In the rows, zero is written as 128.
runs of hidden systems
trace 1, j805 (11 x 18)
[[ 82  75 121 156 140 111  92 169 108 138  97 146 163 114 104 152 142  74]
 [128 132 213  97 106 132 163 137 183 144 155 121  92 128 145 102 129 108]
 [161 148  60 154 141 149 190 123 106  89 133 148 143 109 124  94 142 156]
 [146  76 148  95 148 123  79 126 115 141 101  84 175 119 100 178 134 152]
 [112 142 168 158 133 107 150 154 163  97 121 162  96 175 157 171 109  86]
 [154 132 116 160  87 148 133 148 133 175 160 176 143 109 100  68 148 160]
 [166 135 107  70 166 126 122  78 135 115 131  84 124 136 153 151  98 184]
 [110 140 107 177 144  89  79 151  97 107  85 158 134 153 110 164 134  88]
 [107 130 190 116  66 163 108 132 152 188 160 127 102 143 121 114 123 119]
 [117 165  60 132 157 126 173  98 127 106 159 130 118 122 180  86 118 158]
 [146  99 109 104 133  96  66 124  80 139  84 101 153  90  96 129 139 113]]
trace 2, j720 (11 x 18)
[[161 152 150  81 153 112 179 140 124  87 138 111 120 140 148  87 157  71]
 [ 96 150 109 165 101 162 167 106  87 131 166 140 134 122  76 133 182 134]
 [112  59 107 128  97 155 100 127 101 143 122 109 181 103 165 137  93 141]
 [190 130 169 116 149  80 128 164 131  94 137 121 174 145 164 103 147 122]
 [185 163 126 138  85 146 192 111 118 121 149 144  96 127  78 130 154 137]
 [113  97  71 143 128 181 114 125 117 154 145 124 162 147 118 181 101 172]
 [170 113 157 135 120  60  69 163 141 145 122  97 152 135 163 139 101 139]
 [195 189 126 101 127 125 163 133 145 114 132 140  76 161 125  98 121 106]
 [ 86 160  89 144 128 156 120  83 107 148 158 143 111 163  91 178 139 157]
 [103  81 109 116 118  93  72 132 119 163 118  87 128 111 166 156  77 105]
 [147 174 151  97 158  95 125 162 136 113 139 115 121 159 157  68 146  78]]
trace 3, j805 (11 x 18)
[[148 137 139 199 105 125 114 171 154 140 112 179 118 154  87 168 118 143]
 [152 144 130 126 118 157  98 137 180 172 154 145 126 154 147 106  92 196]
 [156 169  81 141 147  91  79  94 117 108 102 151 120 136 163 117  96 175]
 [107 141 123 123 109 126  46  98 108 164  92 149  95 134  89 152 118 118]
 [ 50 179 125 143 125 144 119 115 149 153 151 104  72 146 143 113 115 127]
 [101 135  72 138 111 128 113 131 101 139 117  97 123  78 159  53 111 121]
 [ 93 112 147  63 148 144 107  81 103 102  82  99 120  96 133 108 138  99]
 [ 60 128 148 163 128 128 175 129 116  93 109 116 103  93 102 144 163  90]
 [110  77 133 127 120 170 179 176 158 150 129  92 138  79 114  99 129 120]
 [155 111 152 105 176 129 171 143 153  63  97 116 159 107 160 100 132 144]
 [171  95 162 156 112 128 144 132 118  89  75 165 151 104  83 167 146 136]]
trace 4, j496 (11 x 18)
[[139 166 190 143  80 109  67 141 134 156 150 147 129 168 144  96 132 129]
 [105 167 109  89 129 116 145  56 125 133 174 119  83 134 169 104 120 136]
 [ 87 131  61 110 180 119  87 131 103 150 108 117 121 110  96 110 140  97]
 [117 146 149 147 101 149 118 184 109  93  81  72 138 120 146  86 126  98]
 [127 152 125 161  83 165 164 119 121 115 147 206 125 136 142  74 139 121]
 [109  90 128  82 141 136 148  87 105 146 177 124 173  94 124 103 175 138]
 [133  87  96  95 193 147 164 147 132  77  81 110 142 111 135 147 113 101]
 [178 122 154 163 105 151 148 195 142 127 101 144 138 133  63 139 146 117]
 [153 117 151 156  76 137 169 108 129 127 181 122 155 139 158 160 121 188]
 [147  85 106  92 172  93 103  90 138 146 147 182 150 142 142 171 112 138]
 [160 134 163  75 164 113 103 150 153 136 100  62 102 143  96 165 121 116]]
trace 5, j390 (11 x 18)
[[ 78 152 110 100 154 138  61 103  98 122 119 106 152 139 165  81 131 132]
 [110  98  96 149 124 106 180 129  79  96 142 100 147 119 135 180 142  80]
 [127 127  99  76 140 184 160 122 152 157 148 173  93 153 114 110 114  88]
 [154 151 138 125 137 112 129 156 108 124 164 110 181 127 133  53 182 137]
 [162  99  95 115  72 172 122 101  72 122 102  99 146 111 125 150 100 138]
 [138 115 130 103 193 157 128 150 145 103 127 160 170 193 122 172 133 123]
 [196 129 169 133  83 104 179 140 149 150 180 125 116 126 111 131 144 137]
 [149 155 119 111 116 154  49 103 123 164 117 129 133 146 123 108 110 191]
 [126 111 148 162 139  82 102 162 111 107 120  74 170 151 139 195 129 125]
 [136 131 140 114  96 126 143  98 154 149 141 164  60 159 134 180  86  98]
 [ 88 165 146 134 161  91  92 131 148 166 184 140 137 148 134  86 165 150]]
trace 6, j724 (11 x 18)
[[ 63 126 118 163 172 128 147 168 187 160 152 128 105 139 115 154 122 135]
 [119 133 103 161 131 129 101 124 152 125  81 117 112  73 144  91  93 198]
 [128 120 177 105 114 156  98  89 112  86  50 159 116 117 107 143 129 119]
 [ 54 104 166 141 140 114 146 129 138 119 139 118 117 148 141 195 130  81]
 [ 79 109  63 165 162 116 145 160 161 154 122 124 106  83 127 114 103 127]
 [131 135 139 100 149 154 129 103 145  94  66 114 110  72 125  70 127 167]
 [108 100 182 129 100 149 137 114  90  72  83 107 148 124 128 173 140  96]
 [ 77  70 129 147 155 127 163 172 161 151 145 151 137 125 119 164 131  78]
 [130 128 105 150 162 113 169 146 186 121 117 117 105  76 151  85 104 171]
 [162 139 149 138 114 162 138 118 113  74  52 124 126  99  86 130 137 159]
 [ 97  85 203 126 126 153 126 145 143 120 118 125 155 155 115 197 140 113]]
trace 7, j873 (11 x 18)
[[ 77 112 180 107 148 118 169 123 164 148 193  97 135 119 146 124 160 134]
 [142 123  96 120 116  97 135 113 108 105 103 154 113  81 176  61 111  91]
 [134 129 114  96 157 159 122 140  80 113 102  92 152 138  60 150 171  97]
 [ 85 111 136 196  85 146 169 165 133 117 138  96 137 124 159 157 105 128]
 [175  97 146 119 135 143 135 145 151 130 134 194 177 116 132  75 141 150]
 [171 143 112 106 159  80 176 109 133 114 133  66  97  96 104 148 136 149]
 [139 157  69 194 102 137 100 147  98 110  85 162 118 141 114 138 102 127]
 [117 111 172 126 153 162 104 157 174 163 135 126 152 150  82 161 142 174]
 [143 140 155 134 112  86 146  98 168 113 142 128  95 118 201 120  85 161]
 [159 155 105  97 144 114  89  80  96 135 114 187 118 137  86 113 157 120]
 [ 48 141 111 139 153 131 124 130 135 144 131  72  91 137 109 178 121 116]]
trace 8, j618 (11 x 18)
[[ 80 138 172 110 115 162 115  92 135 122 149 182 122 183 171 135 123 109]
 [124 126 118 114 116  80 185 108 117 150 189 128  97 103 130 111 152  77]
 [110 125  84  59 173 184 119  97 121 151 123 113 122 124  92 115 135 136]
 [114 145 157 110 144 125 104 145  88  96 144 101 192 158 167  85 167 107]
 [143  43 162  97  84 144 154 123 114 139 132 116 153 100 129 168 121  96]
 [151 118 121 109 190 141 167 139 176 134 177 152 161 162 129 140 135 166]
 [206 142 101 116 138  89 136 140  95 104 113  69 150 103 113 114 142 146]
 [153 119 146 131 100 191  81 140 112 126  93 123 159 172 107 178 110 156]
 [150 132 152 176  99  69 131 150 146 139 180 135 144 160 179 151 111 139]
 [190 122  82 116 103 118 143  90 142 151 115 150  73  99 111 143  85 153]
 [133 218 126 135 148 136  92 107 121 115 131 145 109 185 107 117 150 161]]
trace 9, j390 (11 x 18)
[[135 202 148 126 133 149 119 121 131  89 136 132 112 209 158 131 122 137]
 [113  95 122 185  79  98 120 141 118 176 187 154 164 125 139 146 133 138]
 [134 111 117  52 156 120  96 105 150 159 130  78 101 128 161 135  81 125]
 [137 176 125 142 143  71 117 124  82 104 135 134 126 164  96 150 178  86]
 [ 75 130 130 142  68 193 147 133 126 168 167 102 106 145 128 134 114 115]
 [140 137  80 118 170  97 110 143 133 124 154 144 158 154 199  86 104 126]
 [144  81 140  89  98  98 126 106  81 152 139 112 138  95  96 152 156  75]
 [117 183 112  85 158 193 144 101 118 104 138 104 112 184 121 132 133 139]
 [156 126  94 190 105 115 149 190 112 143 171 151 175 149 124 120 145 117]
 [160  84 149  59  94 160  99 121 138 165 125 110 128 123 155 116  86 112]
 [155 158 143 110 171  89 111  94  92  83 140 131 167 169 127 153 171 147]]
trace 10, j720 (11 x 18)
[[ 85 137 197 126 122 155 153 110 159 103 157 145 134 155 192 108 132 136]
 [130 102  90 138 154  72 163  79 125 121 136 168 121  64 119 124 145 142]
 [134  92 143  75 155 177 116 152 126 145  99  85 153 112  70 132 150 121]
 [112 152 149 210 106 127 138 182 128  83 101  99 146 130 147 126 127 141]
 [159 107 134 134  92 143 128 116 150 144 131 235 123 126 140 103 111 125]
 [130 119 150  86 178 132 149  80 162 118 148 100 134 125 135 167 128 196]
 [152 123  87 163 150  80 121 169 123 135  85 106 109  93  68 156 128 113]
 [122 148 162 125 100 199  99 178 157 152 109 127 113 168 121  99 109 116]
 [ 97 160 127 174 132  98 126  86 145  95 132 165 110 138 187 130 106 173]
 [147  88 122  64 162  98 117  89 140 154 118 165  99 102  98 147 128  94]
 [ 83 150 143 114 169 148 149 161 145 122 127  39 114 130 102 137 147 122]]
trace 11, j873 (11 x 18)
[[ 85 109 123 135 137 150 186 138 156 141 175 118 109 161 136 192 113 105]
 [143 155 137 142 108 118 121 161 148 149 150 165 129 124 161  31 132 116]
 [157 105 114  63 142 132 113  96 107 142 106  60 132  85  96 129 130 147]
 [127 136  96 170 116 110 128 139  84  89 126 118 147 175 163 189 105  99]
 [131 105 159 138  98 159 137 167 159 183 158 186 134 141  82 121 149 110]
 [137 141 112  93 157 128 161 121 167 134 156  70 110 106 173  84 103 170]
 [182 143 107 137 102  75  68 119  68 115  99 134 145 125 122 121 132 116]
 [108  97 116 120 136 172 141 130 133 154 131 123 121 158  79 218 115 114]
 [112 160 147 164 115 122 140 172 172 140 173 142 126 163 187  85 113 134]
 [175 108 139  69 114 115  96  91 126 167 119 132 125  77 109  81 134 145]
 [123 143  73 111 162 111 129 102  88  95 123  79 123 158 144 190 110 112]]
trace 12, j724 (11 x 18)
[[127 101 158 100  86 105  84  95  65 126 114 125 152 110 134 125 147  79]
 [110 108 109  83 145 132 174 135 132 136 172 137 115 156 155 137 120  47]
 [124 159  77 150 159  99 172 147 120 123 168  94 139 100 130  70 161 141]
 [195 109 124  85  95 173 134 124 104 133 110  95 152  95  96 100 134 154]
 [167 107 181 102 131 128 127 150 114  90 139 139 189 180 158 150 145  99]
 [149 125 127 177  91  88 170 174 147 163 186 156 117 139 124 137 134 100]
 [176 160  81 128 157 150 151 120 162 143 152 141 120 140 109 115 119 205]
 [176 160 168 133 109 104  63 118 102 115 100 102 149 143 111 140 142 177]
 [128 121 154 124  85 150  86 142 124 163 137 163 119 191 129 171 100  84]
 [ 83 163 101 155 158  91 120 111 152 149 185 174 116 156 165 111 128 143]
 [145 161  77 119 107 105 104  74 103 153 118 106  81  88 104 112 117 162]]
trace 13, j618 (11 x 18)
[[142 170 152  92  94 173 120 110 121 146 167  75 129 155 148  87 130 165]
 [131 111 112 135  80 130 117  80  63 137 174 153 179 130 144 133 150 139]
 [156 104 124  65 158  96 111  89 123 142 152 153 127 166 131 187 120  93]
 [181 168 126  71 129 149 167 140 131 124 164  85 109 169 144 105 122 105]
 [149 131 124 115  80 166 114 113  85 168 171  96 166 123 103 104 156 167]
 [131 100 117 109 136 110  89  84  93 123 159 140 186 163 170 177 121 148]
 [211 122 137  75 121 103 150 128 127 124 143 145 116 165 145 144 113  73]
 [171 162 143  95 105 168 154 119 135 160 175  83 109 150  94 129 140 167]
 [137 145  75 143 112 130  97 103  68 139 173 110 182 150 144 127 136 172]
 [174 103 138  86 110  97  71  97 101 139 120 152 140 157 152 161 101 100]
 [170 157 165  87 107 145 172 108 150 125 172 128  95 182 148 145 118 115]]
trace 14, j496 (11 x 18)
[[ 88 127 158 103 158  98 136 104 147  84 105  89 102 114 196 128 102 112]
 [104 151 118 151 142 128 121 145 155 146  88 183  73 109  64 107 141  99]
 [ 79 134 160 170  89 127 138 120 110 119 137  63 141  85 136 113 152 167]
 [ 88  97 111 154 139 120 130 101 131  93 103 208 133 114 175 125 105 112]
 [111 107 204  88 143 134 122 131 155 146 119 126 127  99  83 104 174 115]
 [103 137 110 162 147 134 207 118 147  76 114 103  96 100 134 152 120 151]
 [114  77 127 183 109 111  97 147 127 158 107 186 155  94  85 149 138 131]
 [118 110 220 114 124 130 132 112 162  96 121 100 143 122 179 140 121 164]
 [129 138 113 136 163  97 160  98 162 120 120 199  73 127  99 163 133 119]
 [ 91 103 154 139 121 113 103 136 135 170 127  59 123  90  85 164 138 156]
 [110 138 128 182 139  99 116 135 153  80  87 145 119 132 188 143  82 149]]

runs to name
trace 15 (2 x 18)
[[173 145 193  91 148 136 154 152 172 124 160 133 144 163 137  96 153 133]
 [198 143  92 169 101 122 166 114  92  84 133 145 153 135 127 153 130 166]]
 : j805
trace 16 (2 x 18)
[[145 113  90 112 158 143  78 136 113 103  39 129 134 106 111 119 101 127]
 [135 171 193 153  93 154 132 157 109  93 119 118 138 174 107 129 167 105]]
 : j496
trace 17 (2 x 18)
[[166 154  89 107 128 113  84 120  82 137 101  65 127 105  84 115 139 145]
 [127 122 171  71 105 182  88 143 107 135 126 115 156 174 149 110 127  83]]
 : j724
trace 18 (2 x 18)
[[116  93 163 124 145  72 124  92 118 116 170 153 176 138 172 164 150 135]
 [169 132  76 128 126  77 150 153 140 161 133 122  69 113 105 144  99  81]]
 : j724
trace 19 (2 x 18)
[[158  81 183  93 149  63 113 142 167 149 137 129 142 103 147 121 131 116]
 [151 154 124 106 146 155 150  98 165 107  82 112  63 121 103 155  95 167]]
 : j496
trace 20 (2 x 18)
[[120 112 145 141  94 136  99 123 138 194 142 115 106 126  66 184 125 156]
 [115 133 107 116 177 124  68 130 157 125 107 140 135 168 183 137  74 151]]
 : j724
trace 21 (2 x 18)
[[192 172  95 110 162  91 120 126 132 110 152 148 137 173 169  99 118 147]
 [169 139 101  73  96 140  99 106  82 164 130 103 105 142  87 141 125  92]]
 : j496
trace 22 (2 x 18)
[[137 103 141 145 119  91 123  90 126  96  63 145 108  55 116 136 121 153]
 [ 66 125 189 148 130 160 108 110 135 103  93 147 131 141 101 175 150 139]]
 : j496
trace 23 (2 x 18)
[[192 118 159 117  87 108 180 112 133 139 168 165 107 143 108 168 139 103]
 [121 104  94 108 158 150 126 111 154 175 167  95 137 137 116 174 106 189]]
 : j496
trace 24 (2 x 18)
[[113 126 160 132 197  80 128 160 155  87 104 138 134 156 138 163 140  94]
 [151 118 125 138 105 154 179 186 153 128  98  80  95  89 113 109 105 103]]
 : j618
trace 25 (2 x 18)
[[ 75 149 109 121 149 122 151 100 119 132 118 114  66 116  75 161 149  90]
 [ 51 147 130 169 125 173  95 162 133 113  99 136 136 142 159  85 117 119]]
 : j873
trace 26 (2 x 18)
[[137 166 124 145 122 138 131 130  58  78 113  91 163 147  94 133 178 119]
 [129  87 134 158  46 157 147 141  96 136 145 152 148 141 143 155 110  84]]
 : j720
trace 27 (2 x 18)
[[109 136 117 111 132 170 143  87 136 135 120 161  77 161  91 193 111 117]
 [ 62 182 144 161 141 124 102 142 154 145 167 136 125 161 157  80 144 145]]
 : j873
trace 28 (2 x 18)
[[105 108 135 175 130 100 112 147 123 165 158 152 175  96  91 104 182 156]
 [125  82 157  99 118 130 147  91 132  80  95 102 132  93 191 143  90 131]]
 : j496
trace 29 (2 x 18)
[[144  83 160 118 103 115 210 122 130 112 153 108 121 107 128 174 136  90]
 [128 116  75 154 150 145 159 178 139 166 176 125 168 114 102  94 153 150]]
 : j720
trace 30 (2 x 18)
[[168 103 109  73 146 118 178 152 150 161 162  87 117 100 122 101 127 103]
 [130 189 102 163 134 156 111 151  96 122 132  95 159 143  88  95 170 172]]
 : j720
